Here are some numbered points:
[1.51 0.71 1.05 1.26 0.53 0.34 0.18 0.15 0.31 2.43 1.68 0.77] 0
[0.83 1.54 0.73 0.80 0.91 0.47 0.77 0.50 1.24 1.17 0.99 0.99] 1
[1.68 1.06 1.14 1.00 0.46 0.72 0.81 0.72 1.41 1.09 0.39 0.44] 2
[0.80 0.77 0.89 0.36 1.12 0.92 0.81 1.56 0.36 0.76 1.04 1.54] 3
[0.86 1.50 0.71 0.92 0.74 0.40 0.81 0.50 1.17 1.19 0.94 1.18] 4
[0.81 1.52 0.74 0.90 0.73 0.38 0.81 0.48 1.03 1.22 1.29 1.02] 5
[1.33 0.58 0.58 0.18 1.45 1.73 0.43 1.58 0.33 0.74 0.95 1.05] 6
[0.73 0.67 0.49 0.22 1.16 0.94 0.53 2.15 0.46 0.75 1.76 1.06] 7
[0.86 0.60 0.69 1.26 0.78 0.34 1.19 1.24 0.52 0.68 1.88 0.88] 8
[1.44 0.72 1.01 1.52 0.50 0.35 0.26 0.26 0.32 2.23 1.55 0.75] 9
[0.63 0.33 0.65 0.68 2.24 1.69 0.66 1.25 0.45 0.38 0.58 1.37] 10
[0.88 0.65 1.04 2.15 0.31 0.80 1.36 0.85 0.79 0.67 1.03 0.41] 11
[0.56 1.31 1.27 0.85 0.46 0.95 1.19 0.52 1.78 1.07 0.56 0.40] 12
[0.70 1.52 0.88 0.87 0.63 0.56 0.95 0.52 1.38 1.20 0.96 0.76] 13
[1.24 0.38 0.19 0.64 2.71 1.21 0.39 0.96 0.52 0.32 0.97 1.38] 14
[0.46 0.39 0.91 0.53 1.81 1.14 1.03 1.62 0.35 0.42 0.78 1.46] 15
[1.17 0.65 0.80 0.24 1.11 1.38 0.60 1.55 0.31 0.86 0.94 1.30] 16
[0.82 1.55 0.73 0.94 0.61 0.39 0.81 0.53 1.11 1.22 1.12 1.09] 17
[0.58 0.99 1.13 1.00 0.43 0.79 1.76 1.06 1.22 1.12 0.62 0.23] 18
[0.79 1.08 1.28 1.05 0.35 1.40 1.00 0.38 1.83 0.97 0.37 0.42] 19
[1.09 0.70 0.88 0.27 1.00 1.21 0.69 1.53 0.31 0.88 1.02 1.34] 20
Which point above is nearest to each new point, looking only along the 2 directions in which the numbered points spread most? Its number follows each.
[0.65 1.69 0.89 0.77 0.52 0.54 0.96 0.50 1.29 1.32 0.93 0.87] ~ 13
[1.61 1.09 0.35 0.73 0.34 0.40 0.70 0.64 0.87 1.16 1.55 1.46] ~ 8
[0.29 0.32 0.69 0.96 2.55 1.51 0.21 1.10 0.87 0.31 0.45 1.66] ~ 10
[0.36 0.34 0.46 0.90 3.24 1.77 0.16 0.69 0.74 0.36 0.52 1.39] ~ 10
[0.74 0.96 1.48 1.03 0.53 1.75 0.93 0.43 1.31 0.80 0.56 0.40] ~ 18
[0.54 0.44 0.83 0.43 1.95 1.27 0.98 1.42 0.38 0.48 0.68 1.52] ~ 15
[0.46 0.35 0.78 0.89 1.25 0.70 1.90 1.41 0.42 0.28 1.15 1.33] ~ 3
[0.71 0.98 1.51 1.00 0.63 1.57 0.89 0.39 1.18 0.79 0.71 0.58] ~ 18
[1.73 0.98 0.23 0.99 0.62 0.22 0.88 0.65 0.71 1.04 1.47 1.40] ~ 8
[2.00 0.87 0.45 1.03 0.35 0.73 0.59 1.21 0.72 0.98 0.73 1.26] ~ 8
[2.65 0.61 0.07 1.15 1.20 0.36 0.37 0.87 0.67 0.43 1.14 1.41] ~ 8
[1.87 1.13 0.58 1.19 1.12 0.32 0.63 0.53 0.93 1.26 0.75 0.62] ~ 5
[1.04 0.68 0.72 1.28 0.32 0.36 0.93 1.43 0.37 1.31 1.74 0.73] ~ 8
[0.74 0.85 1.29 1.51 0.52 0.93 1.46 0.81 1.05 0.73 0.66 0.35] ~ 18
